cols: Z Q X T
[115 134 111 167] = kato
[115 134 135 167] = Momu
[115 134 190 118] = pidi
[136 151 147 184] = Daso
[114 181 137 137] = sezev
[100 115 184 124] = gefu
[126 103  79 163] = vef
[ 88 165 154 109] = Buvi
[141 145 141 181] = Gari
[110 151 179 102] = kebup
col: [100 126  88 141 110]  Z
dup Gari:   [141]
find: [115 134 190 118]  pidi
dup sezev:   [137]
shift +1: [141]  [142]

cols: U G K N P F V
[150  94 144 174 144 140 106]  mol
[110 157  85  96 115 137 147]  gif
[143  84 179 175 151 123 101]  miraf
[168  78 160 191 143 140  96]  Vanil
[118 113 203 121 129  80 127]  zisaf
[141 151  58 122 115 165 135]  Bedum
[135 126 106 133 126 146 122]  demak
[134  88 181 164 144 117 108]  ruk
[108 175  87  83 102 124 159]  tuf
[144 129 124 141 128 132 129]  vilup
col: [121 122 133]  N
shift -1: [144]  [143]
size: [144 129 124 141 128 132 129]  7

cols: S J C L B H
[195 110 165  93  50 165] -> Sef
[141 134 105 128  91 112] -> gev
[195 110  51  93  91 138] -> zuz
shift +1: [134]  [135]
dup Sef:   [165]
find: [141 134 105 128  91 112]  gev

cols: W R E A
[ 87 103 102  93] -> tupob
[110 125 131 109] -> Rup
[46 81 80 58] -> patu
[ 65 106 106  78] -> Vut
[106 107 120  95] -> Dud
shift +1: [87]  [88]
size: [110]  1
size: [46 81 80]  3
find: [106 107 120  95]  Dud
shift +1: [120]  [121]

cols: vetol fis Rovi Rubip tup puf guzat
[165 125 121 127 100  83 130] -> felep
[194 181 115 175 119 138 157] -> fam
[194 172 173 175 119 127 126] -> gof
find: [194 172 173 175 119 127 126]  gof
size: [194 181 115 175 119 138 157]  7
shift -1: [127 100  83]  [126  99  82]

cols: mil vadu sata musez tuk lubu
[159  93  61 155  68 117]  neso
[134 132 129 159 113 113]  Rolok
[128 135 140 121 143 134]  Soves
[154 112 119 135 120 154]  nite
[139 120 144 130 130 130]  zibu
[138 133 136 122 121 116]  sida
[ 95 116 133 152 120 138]  gugo
[136 119 128 114 118 119]  Bak
col: [120 130 121 120]  tuk
size: [136 119]  2

cols: bazib Zuzi vifi Nisu labi
[156 191 196 174 130]  taba
[ 67 101  67  67  83]  podeg
[ 85  60  64  99 145]  ked
[ 92 137 178 199 187]  guse
[196 191 157 111  71]  nete
[194 165 165  79  58]  vedo
[185 198 185 185  94]  zad
[ 57  76 117 163 193]  Kod
[129 172 197 192 159]  gid
[179 138  93  62  60]  suned
col: [137 191 165 198]  Zuzi
dup podeg:   [67]
dup vedo:   [165]
dup zad:   [185]
size: [196 191 157 111]  4

cols: veze vod bani zelo Lati deg dipit
[107 155 131 104 157 165 105] = kab
[126  91 144 135 121 121 105] = piful
[109 104 119 148  89 100 163] = poze
[ 75 122 148 147 126 139  73] = sib
[118 132 173 118 147 140 123] = gir
[ 83 129 105 129 128 127  78] = Tifel
[176 146 134 107 133 140 190] = gepi
[122 147 171 131 179 128 147] = nel
[118 119 113 116 119 135  81] = tif
[144 127 112 178 133 164 170] = rego
[126 144 110 145 123 134 154] = koled
find: [126  91 144 135 121 121 105]  piful
shift -1: [127 112 178 133]  [126 111 177 132]
shift +1: [ 83 129]  [ 84 130]
col: [107 126 109  75 118  83 176 122 118 144]  veze
size: [107 155 131 104 157 165 105]  7
find: [122 147 171 131 179 128 147]  nel
find: [107 155 131 104 157 165 105]  kab

cols: mel vizes pegu Riv
[131 147 120 134] = gibu
[104 211 131 147] = debe
[131 147 120 112] = gide
[211 131 147 120] = lal
[135 104 211 131] = Dumo
find: [131 147 120 134]  gibu
size: [104 211 131]  3
size: [211 131 147]  3
find: [131 147 120 112]  gide
find: [135 104 211 131]  Dumo

cols: Kitiz morib begev gug soso vikiz Sovu Kori vubiz bazup
[121 132 102 126  98 159 148 109 147 123] -> Der
[126 120 128 124 131 124 128 127 126 122] -> zan
[153  92 211 151 197  48 119 164  83 116] -> Guli
[128 125 121 130 114 139 139 121 121 133] -> nek
[130 129 117 143 104 156 155 117 123 127] -> tivi
col: [148 128 119 139]  Sovu
size: [126 120 128 124 131]  5
find: [153  92 211 151 197  48 119 164  83 116]  Guli
size: [121 132 102 126  98 159 148 109 147 123]  10
size: [126 120 128 124 131 124 128 127 126 122]  10
shift +1: [156]  [157]
col: [102 128 211 121]  begev

cols: vugek vuro Malib menam vas vibel fonu ligu nanud zeg
[113  67 140  86 141 170 161 123 173 116] = Laza
[150 111 140 118 120 114  95 111 126 118] = Sola
[100 169 137 169 135 182 169 129 169 108] = vepa
find: [150 111 140 118 120 114  95 111 126 118]  Sola
dup vepa:   [169]
size: [113  67 140  86 141 170 161 123 173 116]  10

cols: tatus nopo dum Rupuz geku nogup suz
[126 106 159 119 120 149 147] = zaga
[156  56 193  48 125 177 138] = topu
[ 60  97  79 201 144  73 156] = vam
[174  57 174  51 138 188 132] = supek
[161 153 137 123 105 165  71] = zisus
[ 78 111  92 183 141  67 149] = Samin
[132 122 148 101 106 124 154] = Rak
[119  56 193  48 125 177 138] = Zul
[164  88 158  95 134 154 129] = zedo
[ 85 124 110 161 149  78  78] = Lopu
size: [161 153]  2
dup Lopu:   [78]
find: [119  56 193  48 125 177 138]  Zul
col: [124 177 154]  nogup
find: [ 60  97  79 201 144  73 156]  vam
dup supek:   [174]

cols: Kegot Boki ged bolo Ripo zem
[126  87 150 202  55  90] -> Matos
[131 124 127 133 126 125] -> zila
[133 169 108  61 197 197] -> zev
find: [131 124 127 133 126 125]  zila
shift -1: [202  55]  [201  54]
dup zev:   [197]
col: [131 133]  Kegot
col: [ 87 124]  Boki

cols: gupet mepu Vivu tona
[ 77 195 154  84] = Mon
[ 61 183 155 141] = Kig
[ 79 184 142 105] = pek
[145 106 126 115] = Netaf
[140 122 129 130] = ziz
[ 61 183 155  97] = lusuv
[ 54 180 134  89] = vuti
[125 131 122 137] = rafo
[130 134 142 127] = vuzad
[108 142 140 134] = luko
[108 148 140 134] = Mado
size: [108 148 140]  3
size: [ 61 183 155]  3

cols: nuf vukun Sabo pagit veti Favi rufi Nemat bune
[134  74  63 116 180 195 146  81  60]  Tiv
[174 197 155  87  58  96 164 198 165]  far
[178 113  63  74 137 191 186 126  68]  gab
[ 87  58  96 164 196 165  98  59  86]  vikom
[127 187 190 135  73  64 116 180 195]  Vevat
[ 73 135 191 187 125  67  68 125 185]  tibun
[ 58  90 156 197 173 105  60  80 145]  tisu
shift -1: [73]  [72]
size: [127 187 190 135  73  64 116 180 195]  9
shift +1: [127 187]  [128 188]
size: [ 73 135 191 187 125  67  68 125 185]  9
col: [186  98]  rufi

cols: sav gipef rul timub ratu vomam naze
[147 170  73 109 190 103 116] = bot
[151 141 104 119 151 107 150] = pano
[151 141 104 119 151 107 132] = gen
[195  73 200 124  80 107 179] = famid
[109 133 133 133 106 133 125] = Lil
find: [151 141 104 119 151 107 132]  gen
size: [151 141 104]  3
dup Lil:   [133]
size: [109 133 133 133 106 133 125]  7
size: [151 141 104 119 151 107 132]  7

cols: tege guf zatem tof Sefeg lek nol Mibi
[101 119 178 118 153 164  99  98] = Fenem
[167 146  96 178  79  65 156 111] = bop
[150 116 118 153  75  59 153 144] = Netap
[139 141 100 153  72  54 127 128] = Bida
[150 116 118 153  75 186 153 144] = regaz
[105 147 181 115 125 186  98 115] = kazu
shift -1: [118 153  75 186]  [117 152  74 185]
col: [178  96]  zatem
dup kazu:   [115]

cols: Zogir Tapog fugun tel vivid vaned gipan
[ 80 178  80 161  77 115 174] = beb
[130 128 120 132 126 133 128] = golo
[ 80 178 191 161  77 115 174] = ruke
dup beb:   [80]
find: [130 128 120 132 126 133 128]  golo

cols: Metom riz radif Libap kufo viz tet nule
[172  75 163  52  79 117 109  99]  muno
[100 139  85 150 137 152  98 109]  pokik
[142 120  95 160 175 170  99 104]  fak
[124 116  98 150 123 144 109 108]  zigor
shift +1: [ 52  79 117 109]  [ 53  80 118 110]
size: [142 120  95 160 175 170  99 104]  8
size: [100 139  85 150 137 152  98]  7

cols: sonak fana kenit Femob
[127 132 127 127]  sikeb
[ 97 124 166  50]  Kol
[127 132 152  68]  remot
[127 132 132 128]  gula
col: [166 152 132]  kenit
find: [127 132 152  68]  remot
dup sikeb:   [127]
col: [152 132]  kenit

cols: dalit tove Lav Tago punet
[176 161 161  95 114] : nefir
[ 99 198 165 125 113] : mut
[172 157 156  94 118] : nivel
[ 72 106 109  87 106] : natu
[151 146 137  97 180] : Bet
[102 151 101 191 143] : vifup
[ 99 198 165 125 125] : netov
[132 129  73 181 177] : Tinut
[182 129  73 181 177] : fof
col: [156 109 137]  Lav
col: [137 101 165  73]  Lav
size: [172 157 156  94 118]  5
dup nefir:   [161]
shift +1: [129  73]  [130  74]
find: [ 99 198 165 125 113]  mut

cols: Zemim paza vop bokoz bik datab
[123 128 111 122  62 138] = bogi
[ 64  61 150  59 115 136] = kino
[190  88  89 198  68 168] = tig
[114  88 163 185 170  87] = laso
[114  88 163 183 157 101] = fus
[138 138 111 164 138 138] = lovem
dup lovem:   [138]
shift -1: [61]  [60]
find: [114  88 163 183 157 101]  fus
col: [136 168  87 101 138]  datab
shift +1: [64 61]  [65 62]

